 91 130 129  74  72 126  71 113 136
 65 148 139  45  65 135  79 138 154
110  92 110 114  98 105 115  85 118
 60 115 124  72  72 130  67 135 117
127  73  67 137 146  65 138  82  67
 67 140 137  66  79 142  70 134 139
|
 91 130 129  74  72 126  71 113 136
110  92 110 114  98 105 115  85 118
127  73  67 137 146  65 138  82  67

 96  97  97 104  81 118 114 134
 97  96  99 104 109 150 118 135
 96  97 104 103  80 118  87 135
 97  97 102 135 110 149 118 135
 99  97 104 104  80 133 119 135
 98  97 100 128 110 150 118 135
 98 128 121 135 110 149 118 135
 96 129 120 134 111 149 118 135
 96 128 128 135 107 149 118 135
 98  98 102 104  79 118 113 135
 97  97 130 135 111 149 118 135
|
 96  97  97 104  81 118 114 134
 96  97 104 103  80 118  87 135
 99  97 104 104  80 133 119 135
 98 128 121 135 110 149 118 135
 96 128 128 135 107 149 118 135
 97  97 130 135 111 149 118 135

 99  99 101  98
145  54 148 151
|
 99  99 101  98

102  87  70 124  68 132 127  89 127 113
101 112 137  67 141  61  66 112  63  78
 92  94  68 134  61 134 134  95 139 129
106 114 150  52 158  46  51 113  45  63
 96  86  56 141  50 146 142  88 147 129
 92  87  51 149  42 153 149  90 157 137
103 114 144  60 149  54  59 113  55  72
 95  87  60 138  54 143 138  90 143 127
107  87  77 114  78 123 118  88 116 103
|
102  87  70 124  68 132 127  89 127 113
 92  94  68 134  61 134 134  95 139 129
 96  86  56 141  50 146 142  88 147 129
103 114 144  60 149  54  59 113  55  72
107  87  77 114  78 123 118  88 116 103

102 121 146 113 116  46  92 144 147 106 111 146  98 139 149
 98 109 145 117 108  53  97 140 147 111 111 147  90 145 142
 78  63  59  63  71 159  89  71  57  78  63  67  85  66  66
|
102 121 146 113 116  46  92 144 147 106 111 146  98 139 149
 78  63  59  63  71 159  89  71  57  78  63  67  85  66  66

104 102
 83 115
 93 118
106  93
102  88
 83 114
105 143
 35  81
100  96
|
104 102
 93 118
102  88
105 143
100  96

101 153 105 110
101 147 106 116
108 129 113 119
101 154 104 110
102 136 106 116
|
101 153 105 110
108 129 113 119
102 136 106 116

121  68  97  80  86 105 110 154 118  69  97  83 103
 97 101  99  76  95  91  94  92 104  43 107  87 130
116  69  98  80  82 102 115 153 116  65 102  84 104
103 103  95  82  93  90  99  86  93  47  98  81 131
121  66 105  76  79 107 115 145 114  60 100  85 111
118  63 104  81  80 105 114 148 110  59 106  84 111
120  61  94  78  90 103 108 153 113  66 101  85 102
|
121  68  97  80  86 105 110 154 118  69  97  83 103
116  69  98  80  82 102 115 153 116  65 102  84 104
121  66 105  76  79 107 115 145 114  60 100  85 111
120  61  94  78  90 103 108 153 113  66 101  85 102
---
 63 102 103  49  46 100  53 102
 71 112 113  59  75 120  75 119
124 130 128 137 142 123 119 128
|
 63 102 103  49  46 100  53 102
124 130 128 137 142 123 119 128

 90  91  98
116 126 108
 98  89  83
106 102 155
 89  72  66
 87 126 132
|
90 91 98
98 89 83
89 72 66

102 137
104 125
137  52
 70 150
 42 133
124 103
 73 115
134  79
123  87
 52 140
121 110
 95 142
|
102 137
137  52
 42 133
 73 115
123  87
121 110

 99  59 101  96  61 118  92 102  97  88  89  93
141 146 104  94  85 125  99  97 110 114 101 109
169 159 108 108 114 117 101 105 101 134  97  84
111  91 104  89 120 119 103  89 112  54 117  38
111 127  96 107 107  93 104 100 127  96  96 142
 65  36 100 100 106 122  96  90  95 132  94  46
|
 99  59 101  96  61 118  92 102  97  88  89  93
169 159 108 108 114 117 101 105 101 134  97  84
111 127  96 107 107  93 104 100 127  96  96 142

 86  75  97 108  93 100  97  78
108 126  97  91 111 106  98 115
 95 113  71  85 128 100  60  94
 96 107  86  91 111 107  85  95
 87  83  93  99  96 103  96  87
106 155  67  68 137 106  67 124
 82 134  51  74 136 121  48  82
 79 122  60  84 123 125  62  71
|
 86  75  97 108  93 100  97  78
 95 113  71  85 128 100  60  94
 87  83  93  99  96 103  96  87
 82 134  51  74 136 121  48  82

102 121 107 110  98 111  87  95
 70 108  71 135 139  73  86 139
 79  91  78 111 111  80 111 120
 87  65 104  63  89 106 146  76
115 134 101 131 109  99  65 111
128 117 131  85  73 129  80  81
144 113 129  70  63 146  72  49
119  92 118  68  78 125 107  68
 70 102  60 139 131  60  97 131
 98  62 100  65  83 102 149  84
|
102 121 107 110  98 111  87  95
 79  91  78 111 111  80 111 120
115 134 101 131 109  99  65 111
144 113 129  70  63 146  72  49
 70 102  60 139 131  60  97 131
